Each path below is one point turned by a fixed rotation once a step. After each direction that follows a path, write how fast that rotation turns it, in deg/step (0 if it stays still).
Each turn is a multiple of 5 degrees from 10 to 175, or 0.
Each row of a path follows its step; steps can be skipped.
path 1
step 0: [  7.9   3.5  29.3 -10.3  38.4  45.4  -0.5 -16.2 -11.4   2.6  14.6  12.5
  -2.1   5.5 -13.2   9.9  13.3  -1.7  16.3  15.2  17.2 -18.1  -7.2  -3.9
  -2.1   7.7  -9.9  -2.5   5.0  -0.1 -15.9  11.2  18.1   2.8  -2.6   7.9
  -9.5]
step 1: [ 28.5  14.3   8.6  -2.0  -3.4   4.5   0.0   3.2  16.4  36.8  -3.3   8.0
   8.8   3.3  -2.7 -31.5 -19.6  -2.6  -0.7   2.7   0.0 -11.5 -14.5  18.6
  -6.4 -28.0  22.0 -18.2  22.2  18.8  15.2  -9.7  -1.9   9.1   1.0 -14.7
   0.4]
step 2: [-13.5  -9.0 -11.5  -9.0 -12.7   9.9  25.6  -5.5  -8.4   3.8   8.6 -11.4
  11.9  27.0  -4.6   1.8   4.5 -16.4  13.3  -9.9 -31.5  13.3   0.2   5.7
 -23.5  15.2  18.2 -13.1 -11.1 -24.2   7.0  13.3 -10.5   3.4 -19.5 -31.7
  -4.5]
step 3: [ -9.5  -5.6   2.7   3.1   6.8  26.8  -5.9  11.4   6.3   5.0 -15.5  26.0
  25.3  12.3  15.1  12.6   8.3   9.7  12.2   2.1  13.0  -7.7  22.6 -20.0
   1.2   6.8 -20.3  14.4  -5.2  14.5  18.6  24.5 -27.1  16.9   8.7  -4.2
  22.4]
step 5: [ 25.8   6.3   1.8   8.6  -0.4 -18.8  28.0 -25.2  25.7   8.6  -6.7 -18.0
   9.0  10.2   0.1 -27.7 -15.3  32.6   3.9  -4.5   4.2  10.2 -13.7  -9.4
  -4.3  -2.5  -2.7   9.9  -5.1  -5.7 -14.2  13.1 -11.0   5.7  -7.5 -25.8
 -18.4]
step 7: [-15.6   1.1  10.0  19.0  -7.7  28.0  -4.5   3.4  12.2  13.7   4.0  23.4
  18.5 -25.8  -0.4 -17.7   4.2  33.7 -15.0 -14.2 -13.6  -1.8  -2.1  -0.2
 -10.4  -0.7  -2.9 -23.2   2.0  -4.4  22.3   7.3  -0.8   4.4   7.9  32.2
  15.1]
step 9: [ 16.2  23.5   0.1   0.3   5.8 -16.8 -11.4   2.7   3.5   9.1  -5.1   4.7
  -9.2  18.5  -6.7 -18.5  11.3   8.9  26.3  12.6  -4.1  -1.8  20.7 -14.5
  -7.7  -9.9   1.8 -13.3 -19.2   5.6 -42.1  24.7 -26.6   3.6  -6.5   2.8
  17.2]
step 11: [  1.7  -9.5  -9.6  22.8  20.8  45.3  25.3  10.5  25.3  -2.2 -13.0   4.5
 -20.8 -17.8   2.4 -14.3 -12.1  -5.1 -12.5 -15.9   8.2  -1.9 -17.2 -15.9
 -10.6   9.0   3.5 -21.5  -6.3  -4.9  -5.9  -1.4 -11.2   6.6   8.5  -9.9
 -13.0]
step 12: [  4.0  -4.0  27.8   6.0 -10.4   2.5   3.3  -6.1  -2.6   7.3   9.2   3.4
 -41.0  20.7  24.8 -12.8  17.1 -13.4  24.4 -26.7   9.2   3.5   7.4  15.5
 -12.9 -10.9  -8.2   7.5  21.4   6.6   0.8   5.4  -2.5   2.8 -15.5 -16.8
  21.5]
step 13: [-12.8  12.9  14.1  -7.7   9.5  11.2  17.0 -12.9 -19.8  18.7  -0.2 -13.9
  15.8   2.8  10.9  -2.0  20.7  26.5  12.1  37.9 -11.0 -22.8  11.9  -6.6
 -30.9  -2.5  10.3 -14.0   0.7   3.2  -9.9   8.1  15.2  19.7   0.6   4.3
   2.6]
Speeds:
[ -0.9  -6.3   3.1   4.8  11.1   1.5  -3.8  -4.4  -0.5  -0.3   0.2  -8.5
   1.7   1.4  -0.8  -0.1   5.5  -9.3   0.2   7.1  -9.1   0.2  -2.0  -7.9
  -4.1   3.8  -2.9 -11.6  -4.0 -10.6  -4.2  -3.6  -2.1   4.2  -3.4   8.5
  -6.4]
170
[  5.7   0.8  -1.2  -3.7   3.8   5.4  -5.2  11.0  -0.8  -4.9  -2.8   1.9
  -3.0   2.2   1.0  -6.7  -9.3  -7.8  -0.8   1.5  -1.9   1.1   4.2  -1.6
   6.8  -6.0  -3.6  -3.2   0.9   6.9  -6.8 -12.4  -6.4   7.5  -2.2   0.3
  11.9]
135
[-0.8 -0.5  5.8 -4.0  4.6  2.1 -2.7 -3.1 -6.9  1.3  1.7 -0.1 14.1 10.0
 -9.7  3.3 -5.6 -3.7 -0.9 -4.6  0.0 -6.4 -4.1  3.4 10.6 -5.5 -3.9 -2.5
 -1.7  1.8 10.0  2.4 -3.6  2.6 -2.8 -8.2 -7.1]
20
[  4.3   8.1   3.4  -5.7   3.4  -3.2  -2.9  -8.0  -0.7  -4.3  -0.2  -0.9
  -5.2   0.5  -1.1   0.0   4.7   4.8  13.0   5.1  -4.5   2.8  -5.4   1.2
  -3.7  -9.4 -11.2   1.8  -2.7  10.1  -1.8  -2.6   7.2   5.5   8.5   0.3
  -5.4]
85
[  1.4   4.6   0.4   1.4   1.3   0.3  -5.1   1.3   2.7  -0.6   0.4   7.0
  -8.6   2.4   0.6  10.9  -2.2  -4.2  -9.2   4.4  -2.2   4.2   1.5  -0.2
  -2.8  -1.0   3.3  -8.0   9.2  -0.7  -1.4  12.3   5.8  13.2   0.2 -10.5
  -2.3]
35
[ -9.0  -2.5   0.3  -7.1   2.4   2.7   3.3  -0.6   1.5  -5.8  -2.0   0.5
   3.0  10.7  -7.9  -2.0  -4.2   7.6 -10.5  -1.6   4.7   5.4   0.9  -1.4
 -14.4   4.6  -0.5   7.2   0.5   2.0  -5.5  -8.5   1.9   6.6  -2.4   1.0
  -5.8]
130
